A single turn carries every row of the set below to another of its rows. Some are shown first; where does it send the rows asked next?
kel: [ -7  -7 -15  -4  32  -3  30  -1 -15  -1  -5 -13 -11  11  -3  23   7  -3
  18  -4   8  -8   4  23  -8   2  12  18   4  -3 -11 -18  -5 -15   7  -1
   2  -3  -5  10  13  10  -5   2  12  10   3]
ruf: [ -3  -4  -7  11  36   6  13   5 -33 -13   5  -2  -5   8  15  10  -7 -15
   2   5   0  -2   3  27   4  -9  18  16  -1   2  -1  -1  -3  -7  14  -3
  13  -8 -11   9  20  -5  -2   3   4  -4   7]
vakov: [ 21  -9  -2  -5  -9   9   4  19 -13   7  -4  -1   4   5  -6  20   8 -12
   4 -13 -15  -3   9 -18  13   0  -6  -6 -23   0   0 -14   9   6   1 -17
   5  14  -1   0   3   5  15 -26   4   5 -14]
Piv: [ -3  -3  -9  12  29  15   2  -5 -31  -6   2  -9 -13  15   5  10  -3 -24
   0   9  -1 -16   0  23   3  -7  22   3  -4  -7  -4   5  -6 -12  12  14
   5  -4  -1   4  17   9 -11   8   6   0  10]
pul: [  2 -20 -10  -2   9  13  -6  -5 -26   5   3   8   0   9   5  -3  -6 -22
  -5  16 -20 -17 -10   8   5  12  -5  -2  18 -24   9 -14  18 -11   5 -16
   0  -8  -1   2  29  14  -2  -9  -6  12 -10]
Zilir: [-11   8   1   0  30  -7  31   4 -28  -5 -11 -10 -10   3   6  -1   1 -12
   9  22  20  -3  -1  14   2  -7  11   6  -2 -12 -14  -6   7  -7   6 -12
   7   1  -5  28   8   7   3  10   3  -1  -3]
Retun: [ 15  -3  -9 -14  -6  21  -2  23 -17  12  -1  -1   5  -4 -10  19   8  -5
  11   1 -11  -6   9 -20  11  -1   5   0 -19  -2   7  -9   3  10   1 -21
   6   4 -13  17   4  15  20 -18   4  11 -13]
lelup: [  5  -5  13   3   1  13  -5   4 -10  14 -12  -1  -6  21  -4   9  -5   2
   0  -2   1 -14   5   7   6   6   3  -1 -11   5   5   7  -7  -1  -7  14
 -11  -7   2   9   8  29   1   8   0  29  12]
vonu: [ -7   6  -3   0  25   8  15  -1 -29   0 -14 -11 -10   6   3  -8   1 -18
  -2  27  16 -11   3  17   3  -7  17  -7   1 -12 -12   0   1 -10   8  -1
  -4  -1   5  15   4  15 -10  16   3  -1   3]
fad: [-16 -18  -7   1   2 -22   0 -16  -3  -1  -1   3   9  11  13  -7   0  -6
  -4   9  -3 -11 -12  10  -9   0 -14   5   7 -19 -11 -15  32 -14  12  -1
   6   5   2   8  10   4  -6  -2   2   7 -14]
kez: [ -6  11 -11  -2  31   0  25  -1 -30  -2  -8 -12  -9   2   7  -4  -1 -16
   5  25   6   4   1  13   6 -13   5   6 -13 -16  -7 -13   8 -16  14 -16
   5   8 -10  33   5   6   4   4   4  -7 -15]
buda: [ 10  -3  23  10  10  15  -6   1 -14  10 -15  -1  -8  23   7   2  -4  -9
  -7  -4  -8  -8   2   6  13   2  -7  -8 -16   4   1  12   3  -4  -3  12
  -9  -4   4   5   8  19   5   9  -4  16   8]
Kan: [-10  -8   0   3   3  -8 -15  -5  -3   8   1   3   8  10  23 -11  -8   1
  -6  20 -10  -4   0   8  -1  -5 -21  11  -8 -18   0   5  17   1 -10   5
  12 -11  -5  21  -5  15   6   2   5  18  -8]
resu: [ -2  -3 -25   7  26   7   9   2 -33  -7  13  -5   1   6   8  12  -9 -10
   2   7  -6   1   2  25   6 -10  23  18  -8   1   8 -10  -8  -8  22  -4
   4  -1 -14  19  21  -4  -4  -2   4  -5  -1]
Zunuf: [ -9  -6 -27  -6  23  -8  27  -7 -11  -3  -4 -15  -8   8  -2  17   5  -5
  14   0   8  -2   8  18  -9  -4  14  16  -6  -6  -6 -25  -5 -22  16  -2
   0  12  -4  14   5  10  -5  -7  19   4  -7]
zogag: [ 20  -4  -4 -11 -12  14   1  25 -19  14  -3   0   6   1 -14  17   3  -6
   8   2 -10  -6   9 -19  13   0  -2  -3 -21  -5   4 -13   4  10  -5 -21
   6   7  -9  13   4  13  16 -22   0  14 -13]
Lagen: [  8   3  -6  -7 -16  11  -1  24 -13   2   1   1   9   2  -7  21   7  -3
   9  -4  -7  -5   7 -25   3  -8   8  -1 -27   5  -2  -9   9  15  14 -11
  14  16  -7  10   5   5  10 -17  10   5 -11]
bukik: [ 11   0   1  -7  11  -1   7  19 -17   3  -1  -6   3 -10   4  15  14 -11
   7  -7 -14  -4   9  -7   9  -9  -7  -1 -28   2   0 -14   7   1   5 -20
  10  16  -6  17  -6  -4  20 -20   4  -5 -25]
Bokep: [ -6 -21 -13  -3  13  -4  -9 -13 -17   4   5   6   4   4  18 -11  -6 -11
  -3  20 -15 -13 -10  17   4   4 -13   9  12 -27   6  -9  23 -14  -3 -12
   7 -14  -9  16  11  13   3  -3  -5  12 -12]
mag: [ -9  -9   0   2  -1  -4   3  -5 -14  -7  -6   5   0  16   6  -6  -3 -23
  -5  16  -7 -15 -12  -3 -10   1  -8  -8   7 -23 -12 -15  33 -11  17  -6
  11  13  10  -2  20   8 -12  -8   4   6 -14]
fov: [ 17  -7  -4  -9  -2  14   3  16 -10   6  -5  -2   4   0  -1  19  15 -12
   5 -13 -16  -2   7 -21  12  -1  -3  -7 -22   3  -1 -12  11   6   9 -19
   4  13  -3   5   3   3  20 -21   7  -2 -15]
nesuk: [-13 -21  -1  -1  -1 -20  -8  -9  10  17  -2  -1  13   8  10  -2   1   9
  -6   4   0  -4  -2  12  -2   6 -20   8   2 -10  -2  -4  15  -4  -5   5
  -8  -5  -1  19   5  14   9   0   6  20  -8]
Fut: [ -9 -13  -4  13   2  -9 -17  -8  -2  12  13   1  10  19  13   9  -4   4
  -4   0 -18  -7 -10  12  -1   1 -20  16  -7 -11   0   2  16   2   0  16
   5  -9  -8  18  14   7   2   1   1  17  -5]
rov: [ 13  -1 -11 -10   6  10  -1  26 -25  10  10  -2   8 -11  -4  22   7  -1
  12  -2 -17  -8   9  -1   9  -6   4   8 -22   5  12 -14  -7   9   1 -19
   9   2 -16  22   0   2  16 -18   0   6 -18]
mido: [-12 -13 -16  -6 -12   1  -3   2 -16   1   5   8   3  12  -9   4  -9  -9
   5  22   0 -23  -8   1 -15   7  10   5  14 -22   3 -17  14  -5   9  -2
  11   1   0   5  26  23 -16  -9   6  26  -4]
defo: [  2   2 -10  -8  -6  -8   8  23 -12   2   6  -5   8  -7  -6  25  11   2
  14  -8  -3 -10   8  -9  -2  -9   7   5 -27   7   1 -17  -2  10   8  -9
  13  18  -5  18  -5   0   9 -19  11   4 -18]
Sazo: [ 15   0  -4  -3 -20   8   0  27 -17   4   2   3  10   6 -10  18   1  -5
   4  -3  -8  -4   7 -20   8  -6   4  -2 -26   2   0 -10   7  16   5 -12
  13  15  -5   5   4   4   7 -21   4   8 -10]
Fomas: [ -6  -7  -8  -1  27   6  14  -6 -18   8 -10 -16 -12  14 -14  14  10 -13
   5   6  12 -15   3  24  -6  -1  14   1   3  -7 -14 -10  -3 -22  13  10
 -11   1   1   7  17  17 -11   9   7   8   4]
Pon: [-17 -16 -19   1  -4 -11 -11  -8 -12   2  14   7  10  12   2   4 -10   2
   5  17  -6 -19 -12  13 -12  -1  -1  19   7 -21   1 -11  20  -7   7   6
  15  -7 -12  17  19  13 -11  -2   2  22  -5]
bigop: [  0   3  22   7  -2   5   0   3  -7   7 -19  -3  -8  24   1   2  -4  -3
  -2   2   6 -12   3  -1   1  -1  -2  -8 -19   3  -6   9   4  -1  -2  17
  -4   5   8   8   1  24  -1  10   3  22   9]

ruf turns into kel
bukik turns into rov
Kan turns into Fut
Where do these go?
vonu turns into Piv
Zunuf turns into kez
Retun turns into Lagen
pul turns into mido
lelup turns into bigop
vakov turns into zogag
fad turns into Bokep

A single turn carries every row of the set below to another of its rows. Some are shown first; where does it send the rows asked next?
minu: [-14  12  -1  21   4 -12  -4  -3  -3  17   4   5  -8   8 -11  -2  16  18
   7  -9  -6  -9 -12  -3 -13 -12   1 -16]
tuz: [ -5   7  -9  12  11  -8  -2 -13 -10 -12  20 -12   6  21  14   8   8  11
  -4  13   3  -8  -3 -11  -5  13  12 -15]
vuzu: [ -4  11  12   3  21  -9  -1  -2  14   6  10   7  -6  -8   4  11  -2 -11
  11   7  -6   4 -15   0  -5  21  -8   3]
lekit: [ -2  12  -7   5  16 -10   0 -15  -7  -6  23  -9   5  23  13   7   9   7
  -3   7  -2  -7  -1 -10  -3  13  12 -14]
met: [ -6  11  -5   3  20  -9   0 -10  -5  -1  19  -7   5  20  11   4  10   7
  -8   4  -7  -7   2  -7  -8  15  15 -17]
Pepom: [ -6  14   3 -11   0   6  19  -7 -13  -7  -6   1  -7   9  15  15   2  13
   2  15   9   3  20   2  19   7   0  -6]
Fitud: [ -7   7   2  -9  -9 -11   8  -5   8  -4 -21  -8 -15   4  -8   5   2  22
  -6   4  11   5   9 -13  22 -16   6  -3]
mepo: [ -9  17  -1  19   5 -15  -2  -9  -3  15   9   4  -8  10 -10   1  16  17
  12 -11  -4  -9 -13  -4  -9 -14  -2 -13]
kevod: [-13   2  11   8  20  -5  -3   6  14   6   3   7  -5 -13   2   7  -2  -8
   3  12  -7   3 -13   3 -13  23  -3   0]
rof: [ -7  16  -3  23   0 -14  -3 -10  -6  10   9   2  -7  11  -9   3  15  18
  15  -7   2  -9 -16  -6  -6 -15  -4 -11]
gezig: [ 15  -4  15   7  11   1  -5   4  -1   5   1   4   5  -1  -9   6  10  24
   7  -5   7  13  -7 -24 -17  -6 -14  -6]
ladeb: [ 15  -4  16   8  12   1  -5   5  -1   5   0   4   5  -2  -9   6  10  24
   7  -4   7  13  -8 -23 -17  -6 -14  -6]
fisom: [-10   8   1  -5  -3   8  17  -4 -15  -9  -9  -1  -6   7  15  15   1  15
   0  20  12   2  18   2  17   7   1  -7]
pasos: [ -4   4   1 -17 -12   7 -15  -4  17  -9  -9  -1 -11   8 -11  10 -13 -12
  -1   3  -1  10  11  -7  13  10   9   3]
visaz: [ -5  -6  -2  18 -11   4 -14  -2  -8   6  17   4  13 -15   3  -6  15   4
   4   3  -4   7  -8  -3  -9  -8 -16  -9]
geri: [ -5   0  -1 -12 -17   9 -17  -3  15 -15 -10  -4 -10   7 -10  11 -15  -9
  -1   8   4   9   7  -9  13   9   8   4]
bof: [-11   1  -9  14  12  -4  -3  -7  -9  -9  15 -11   6  18  12   5   8  12
  -9  15   0  -9  -1  -9 -10  14  15 -18]
Vop: [-14   5   2  -5  -1  10  17   1 -14  -6 -13   1  -6   5  14  12   2  15
  -5  19   8   2  21   5  12   8   4 -10]
kenak: [ 15  -4  16   7  12   1  -6   4  -1   5   0   4   6  -2  -9   6  10  24
   7  -4   6  13  -7 -23 -17  -6 -14  -6]
satat: [ -2  -3 -13  -1 -17  15 -10  -3  13 -13  -9   0   1  14  -1   1  14  -6
   9  10  -2   9   7  -2  14   1   7  22]
Sabe: [  0  -1  -2  17 -12   1 -13  -8  -9   4  22   3  14 -11   5  -3  15   3
  10   1  -1   7 -11  -5  -4  -9 -20  -5]
nilug: [ -8  15   5 -14   4   6  20  -4 -11  -1  -7   3  -7   8  14  13   3  11
  -2  12   4   4  23   5  16   8   2  -8]
dal: [ 15  -4  15   8  11   1  -5   4  -1   5   1   4   5  -1  -9   6  10  24
   7  -4   7  13  -7 -24 -17  -6 -14  -6]
zaz: [ -1   3   2   8  -3   0 -11  -5  -5  15  21   8  12 -12   3  -7  17  -1
   5  -8 -12   9  -4  -1  -8  -7 -16  -8]
menin: [ -6  -4   0  13  -5   3 -13   0  -6  13  16   7  12 -15   2  -9  17   2
   1  -2 -11   7  -5  -1 -12  -6 -14 -10]
tatim: [ -2   2 -10 -10  -8  13  -8  -2  17  -3  -8   5   0  14  -3  -2  15 -10
   6   1 -11  10  13   1  12   3   8  20]
Zibo: [ -6   9   4 -12  -7 -12   8  -5   9  -1 -20  -6 -16   4  -9   4   2  21
  -7   1   9   5  10 -13  22 -15   7  -3]
roz: [ -7  -8 -13   0 -15  17 -11   2  14  -9 -13   1   1  11  -2  -2  14  -5
   4  10  -5   9  10   1   9   2  10  19]
domu: [-12  10  -4  28  -3 -11  -5  -7  -7   8   5   1  -6   8 -10   2  14  21
  12  -2   4 -10 -17  -6  -9 -15  -2 -13]
lika: [ -7  -5 -11  -6 -10  16  -9   2  16  -4 -12   4   0  11  -3  -4  14  -8
   2   5 -11  10  13   3   8   3  11  18]
gur: [-11   3  -7   8  18  -6  -2  -6  -6  -2  15  -8   5  17  11   2   9  10
 -12   9  -7  -8   2  -6 -12  15  17 -20]
kib: [  3   6   1  10  -7  -2 -11  -9  -6   9  24   6  13 -10   4  -4  16  -1
  11  -5  -6   8  -8  -4  -3  -9 -20  -5]
nul: [-10   5   3 -10  -8 -10   7  -2   9  -1 -24  -6 -15   2  -9   3   2  23
 -10   4   8   5  11 -12  19 -14   8  -5]
mimup: [ -1  11   9   9  13 -10  -2  -6  11  -5  12   3  -4  -6   6  15  -3  -8
  18  14   4   3 -20  -4  -1  19 -12   7]
Firis: [ -9   5   3  -8  -9 -10   7  -3   8  -3 -23  -7 -15   3  -9   4   2  23
  -8   5  10   4  10 -13  20 -16   7  -4]
zesit: [ -8   1   6  18   7  -5  -5   0   8 -10   7   0  -3 -10   6  14  -5  -3
  13  22   8   1 -22  -4  -5  19 -10   5]
Nipug: [ 16  -4  16   7  12   1  -5   4  -1   5   1   4   5  -2  -9   6  10  24
   7  -5   7  13  -7 -23 -17  -6 -14  -6]
git: [  1   3 -11  -7 -12  12  -8  -6  16  -9  -6   2   1  15  -1   1  15 -10
  10   5  -5  10  10  -1  16   1   6  22]
mudo: [-13   9   4 -11   3   9  18   0 -12   0 -11   3  -7   5  13  10   3  13
  -6  14   3   3  24   6  12   9   4 -10]
fotun: [ -2   4   0 -15 -14   7 -16  -6  16 -13  -8  -3 -11   8 -10  12 -14 -11
   1   5   2  10   8  -9  15   9   7   4]
situ: [-16   7  -3  27   0 -10  -5  -2  -5  13   2   2  -7   6 -11  -1  15  21
   7  -4  -1 -10 -14  -4 -13 -13   0 -16]
nanu: [ -8   7   4 -12  -6 -11   8  -3  10   0 -22  -6 -15   3  -9   3   2  21
  -9   2   7   5  12 -12  20 -15   8  -4]
pasi: [ -8  -2  -1 -11 -15  10 -17  -1  15 -12 -13  -2 -10   5 -11   9 -14  -9
  -4   9   1   9   9  -7  10  10  10   2]
lerip: [ -7   0   1 -15 -12   9 -16  -1  17  -8 -12  -1 -11   6 -12   8 -14 -11
  -5   4  -2  10  11  -6  10  10  10   2]
sogu: [-15  -5   7  17  11  -2  -6   7  10  -2   1   3  -4 -14   3   9  -4  -3
   5  21   1   1 -17   0 -13  22  -4   0]

git turns into satat
Pepom turns into fisom
Where do these go?
mimup turns into zesit
minu turns into mepo
Sabe turns into visaz
pasi turns into lerip
nanu turns into Zibo
lekit turns into tuz

